B =
-10.1; 10.3; 26.5; -23.3; 0.9; -20.7; 9.5; -9.4; 8.0; 2.9; -22.1; 13.3; 2.3
17.5; -0.5; 40.7; -21.4; 5.5; -4.0; -23.9; 0.5; 16.0; 6.4; -29.7; 15.6; 11.5
-24.0; 4.5; 11.8; -18.7; 1.8; -27.9; 21.0; -14.1; 5.5; 0.1; -14.7; 11.1; -1.3
23.4; 17.0; 40.8; -18.4; 1.6; -5.6; -21.5; -4.5; 23.6; 0.7; -33.2; 9.1; 6.2
22.5; 8.0; 44.6; -5.8; -6.7; 1.8; -23.4; 2.0; 24.4; 6.5; -32.0; 4.4; 14.9
-24.3; 4.8; 11.3; -18.5; 2.1; -28.3; 21.3; -14.4; 5.1; -0.1; -14.7; 10.7; -1.5
23.1; 17.2; 40.4; -18.9; 2.0; -5.8; -21.3; -4.7; 23.6; 0.4; -33.2; 9.3; 5.9
-29.5; 22.2; 3.3; -22.6; 17.3; -31.9; 7.7; -29.4; 5.0; -3.5; -18.3; -13.0; 4.6
22.5; 7.7; 44.5; -5.4; -6.7; 2.1; -23.5; 2.4; 24.3; 6.6; -31.8; 4.4; 15.3
Rows and columns are numbered from 1.
The entry directly below -4.0? -27.9
The entry at row 1, column 3 is 26.5
The entry just left of -4.7? -21.3
The entry just right of -4.5? 23.6
The entry just left of 0.1? 5.5
The bottom-right entry -> 15.3
The entry just right of 4.8? 11.3
The entry in the top-left corner? -10.1
The entry in row 2 and column 1? 17.5
The entry just right of -5.6? -21.5
The bottom-left entry? 22.5
The entry directly above -21.5 -> 21.0
The entry just left of the centre entry -> 1.8
The bottom entry of the column that holds the largest entry: 44.5
The top-right entry -> 2.3
The entry at row 3, column 1? -24.0
The maximum? 44.6
The entry directly above -23.5 -> 7.7
The entry just left of -1.3 -> 11.1
The entry directly below 9.3? -13.0
The centre entry is -23.4
The entry directly below 17.3? -6.7
The entry just right of 5.0? -3.5
The entry just right of the largest entry? -5.8
The entry just right of 40.8? -18.4
The entry at row 3, column 3? 11.8
The entry in row 1 and column 2? 10.3
The entry just left of 5.9: 9.3
The entry just left of -29.7? 6.4
The entry directly below 40.4? 3.3

Read these off the table that follows.
1) Give the entry just right of 0.2.
2) Give the entry just right of the smallest entry.
3) Give the entry directly below 8.2.
4) Give the entry directly above -41.4.
5) Give the second largest entry.
6) Give the largest entry in the first row.
7) Give the bottom-left entry.
8) Give the last entry in the row that holds the largest entry.
array([[ -5.3, -22.6, -25.8,  -3.7],
       [-38.4,  10.9,  12.1,  -9.9],
       [-41.4,  42.7,  20.7,  10.5],
       [-13.8,   2.7,   8.2,  -5.0],
       [ 29.1,  -4.3,   0.2, -12.0],
       [ -1.9,   5.5,   4.2,   1.0]])
1) -12.0
2) 42.7
3) 0.2
4) -38.4
5) 29.1
6) -3.7
7) -1.9
8) 10.5

7.0; -4.5; 42.5; -41.0; 52.7; -12.4; -9.2; 47.4; -26.7; -3.2; -24.4
The entry just right of -3.2 -> -24.4
Give the entry just right of 52.7.
-12.4
Give the entry just right of 47.4.
-26.7

Questions about the table below.
1) Read off the entry just right of the smallest entry.
2) Read off the entry directly above 4.0.
3) Read off the entry directly above the largest entry.
4) Read off the entry in the bottom-right corner.
5) Read off the fourth entry in reading order.
6) Read off the 2nd largest entry.
7) Read off the top-right entry.
8) Read off the 3rd-last entry, reading row by row.
-1.2; 45.3; -22.8; -22.1; 5.8; 52.4; 42.2; 1.8; 15.4; -19.9; -18.0; 6.3; -10.3; -8.4; -23.0
9.8; 28.7; 1.2; -16.4; 8.8; 14.3; 6.8; -21.0; 6.8; 17.4; 8.7; 6.6; -26.3; -4.9; -1.0
-5.3; 36.6; -31.6; -30.7; 2.2; 44.6; 40.7; 0.2; 18.9; -12.5; -23.2; 14.5; 2.9; -1.8; -17.1
-9.8; 44.8; -28.2; -26.4; 4.0; 54.3; 26.5; -11.0; 24.8; -11.4; -15.5; 6.1; -4.8; 0.7; -24.5
14.1; 34.0; -8.6; -17.0; 13.4; 14.7; 9.3; -16.4; 20.4; 20.6; 5.0; 7.7; -27.9; -11.9; -9.1
-9.1; 24.1; -36.8; -33.3; -7.6; 25.9; 33.8; -6.5; 13.8; -23.8; -10.0; 13.8; 15.4; 8.6; -22.3
-22.6; 9.4; -25.2; -20.6; 6.1; 13.2; 24.6; -1.1; 11.8; -8.5; -8.2; 14.1; 16.9; 7.2; -10.5
10.0; 44.7; -19.7; -12.6; 3.4; 9.2; 11.9; -9.8; 32.6; 25.7; -5.3; 11.4; -9.0; -5.9; -10.7
4.6; 33.2; -9.3; -7.8; 13.1; 6.1; 10.2; -9.6; 18.0; 22.4; -8.8; 13.3; 1.6; 15.5; -9.0
-2.2; 42.6; -33.9; -17.6; 2.8; 52.8; 38.2; 2.3; 23.6; -22.3; -13.5; 16.3; -9.8; -0.1; -20.2
-8.0; 41.3; -34.8; -25.5; 0.5; 45.1; 36.3; -0.7; 21.4; -4.2; -14.3; 8.1; -13.0; -4.4; -21.8
-31.8; 36.5; -39.4; 3.1; 5.1; 34.8; 26.5; -3.0; 10.3; -3.0; -11.6; -3.1; -20.9; 8.3; -17.0
23.7; 36.9; -5.5; -21.2; 7.7; 13.1; 3.7; -16.4; 16.3; 27.9; -2.7; 3.4; -31.1; -11.0; -2.1
14.4; 21.6; 5.8; -15.0; 13.4; 6.7; 1.1; -12.7; -2.8; 16.2; 7.9; 5.0; -23.8; 2.5; -1.1
-12.5; 10.2; -18.5; -20.9; 9.8; 27.2; 38.5; -2.4; 11.1; -14.2; -12.2; 11.3; 17.3; 2.4; -8.3
-28.0; 8.9; -22.6; -9.8; 6.6; 22.7; 27.7; -4.3; 6.8; -11.4; -19.5; 7.2; 11.5; 6.8; -4.8
1) 3.1
2) 2.2
3) 44.6
4) -4.8
5) -22.1
6) 52.8
7) -23.0
8) 11.5
